128 stands for zero in the data rows.
Here are some points:
[132  64 140  86 103 125 128  79 152 120 133 110  60 116 145]
[106 125 141 123 121 170 140  81 122 120 137 169 119 114 124]
[144 151 134 212  82  96 107 164  95 133 107 169 184 123 149]
[162 122  85 157 176 138 114 103 143 167 134 139 101  98 186]
[120 119 123  80 166 117 179 167 142 133 108 112 159 133 169]
[127 132  80 138 166 129 108  91  95 174 118 110 139 117 170]
[153  93 141  80 122 121 102  47 125 146 165 106  46 119 137]
[110 153  96 161 163 163 122 109 107 123 116 137 167 109 134]
[155 133 158 175 102 110 166  95  84 101 118 101 148 117 119]
[165 116 104 186  95  60  86 144  64 102 132  44 174 159  42]
[114 138 115 159 156 152 168 171 140  69 133 128  98  96 154]
[126 148 138 139 132 159 128 128 134 108 144 142  73 107 117]
[190 165 143 194 123  66  81 118  96 130 146 107 132 158  67]
[101 153  81 140 161 131  85  96 100 151 113 122 139 133 159]
[128  59 130  93  84 118 166 165 130 102 130 119  44 103 170]
[114 200 143 169 150  99 157 209 176  93 122 107 160 129  92]
[141 112 132  84 151 106 139 171 173 125 129 117  85 113 174]
[105 125 115 111 167 129 137 153 146 131 117 112 149 126 149]
[152 169 120 223 126 109 154 183  93  93 120 110 160 118 116]
[157 114 134  86 148 102 128 161 138 125 141 149  78  94 181]
[140  66 131  99 101 121 133 142 171 116 129 108  48 105 159]
[135 133 144 163  53 103 158 104  56 123 117  90 124 135  86]
[145 125 149 199  51 103 143 172  57 126  97 169 191 142 102]
[117 198 121 130 183 129 127 199 213 130 131 115 140 134  57]
[ 94 206  98 125 205 151 132 204 201 127 125 134 187 128  82]
Then 12 other points, each followed by its number:
[152 145 133 174  89 104 134 129  77 123 114  83 117 107 138] 0
[137 116 104 123 176 133 118 168 157 147 126 142 158 112 185] 1
[ 90 153 130 114 146 158 137 136 147 123 126 134 165 133  86] 2
[122 150 105 150 168 161 122 125 136 119 127 164 131  99 151] 3
[142 102 135 104 110 126 103 109 127 126 144 174 109 159 160] 4
[124 167  93 143 157 121 100 194 116 107 108 167 133 157 108] 5
[114 152 145 128 155 136 155 177 139  89 125 175 114 123 121] 6
[132  75 116 105 113 121 122  94 127 165 135 147  91 113 168] 7
[111 182 118 156 167 165 149 101 136  93 136 115 122 121  84] 8
[103 153 136 141 126 130 128 167 133 127 110 158 185 155  85] 9
[114 142 107 128 113 169  58  51  83 151 146 168 102 159  91] 10
[116 141 151 114 128 148 170 134 153 112 123 127 133 121  64] 11
Which of these numbered points is nearest to each point below, ignoring the 2 directions in which the first points spread most? Its number follows each.
[179 113 135 191  94  81 139 157  92 136 108 140 166 138 199] > 1
[ 99 149 111  99 180 137 103  51  57 137 137 112 147 162  77] > 10
[162 107 183 169  57 115 154 134 126 115 127 181 183 138  92] > 9
[ 98 130 131 142 113 161 186 166 128  62 129 154  77 112 128] > 6
[110 155  97 163 162 165 125 108 104 126 115 136 169 110 136] > 3
[120 143 147 129 136 158 122  79 123 105 149 139  80 121 103] > 8
[115 191 115 136 197 133 164 227 211 111 114 114 164 103 130] > 0
[118 115 124 143 108 169  86 128 127 144 124 181 112 146 151] > 4
[107 133 124 129 100 163 147 102 144 117 141 147  59 111 118] > 8
[148 109 166 158  70 131 163  96 124 109 128 107 148 127  77] > 11
[108 121 103 130 103 161  99  20  46 161 135  99 161 174  30] > 10
[196   0 196  18   0  33 117  40  80 156 145  98 106 148 161] > 9
[159 135 150 186  96 103 137 147  97 115 122  98 136 101 137] > 0
[127 181 108 105 210 124 166 212 253 108 131 117  99 106 178] > 0
[103 128 147 103 103 134  79 163 146 150 119 179 153 161 154] > 4
[118 107 127  99 107  99 106 190  92  86  94 178 131 144 196] > 5
[140 125  97 130 159 137 138 200 136 132 108 189 159 132 208] > 1
[132  72 119 106 114 122 125  93 129 164 135 151  92 113 172] > 7
[ 95 128 126 126 124 174 128  81 124 124 135 131 177 128  95] > 2
[136 127 100 115 148 110 135 183 129 113 130 110  61  98 206] > 0
[144 107 127 106 123 145 114  93 136 172 154 143  74 116 155] > 7
[ 98 161  94 152 163 155 116 117  96 121 104 139 164 117 132] > 3
[100  96 130  84 132 135 149 148 150 151 128 123 166 163 102] > 9
[ 91 133 118 131 125 165 126  64  86 126 123 133 175 134  95] > 2
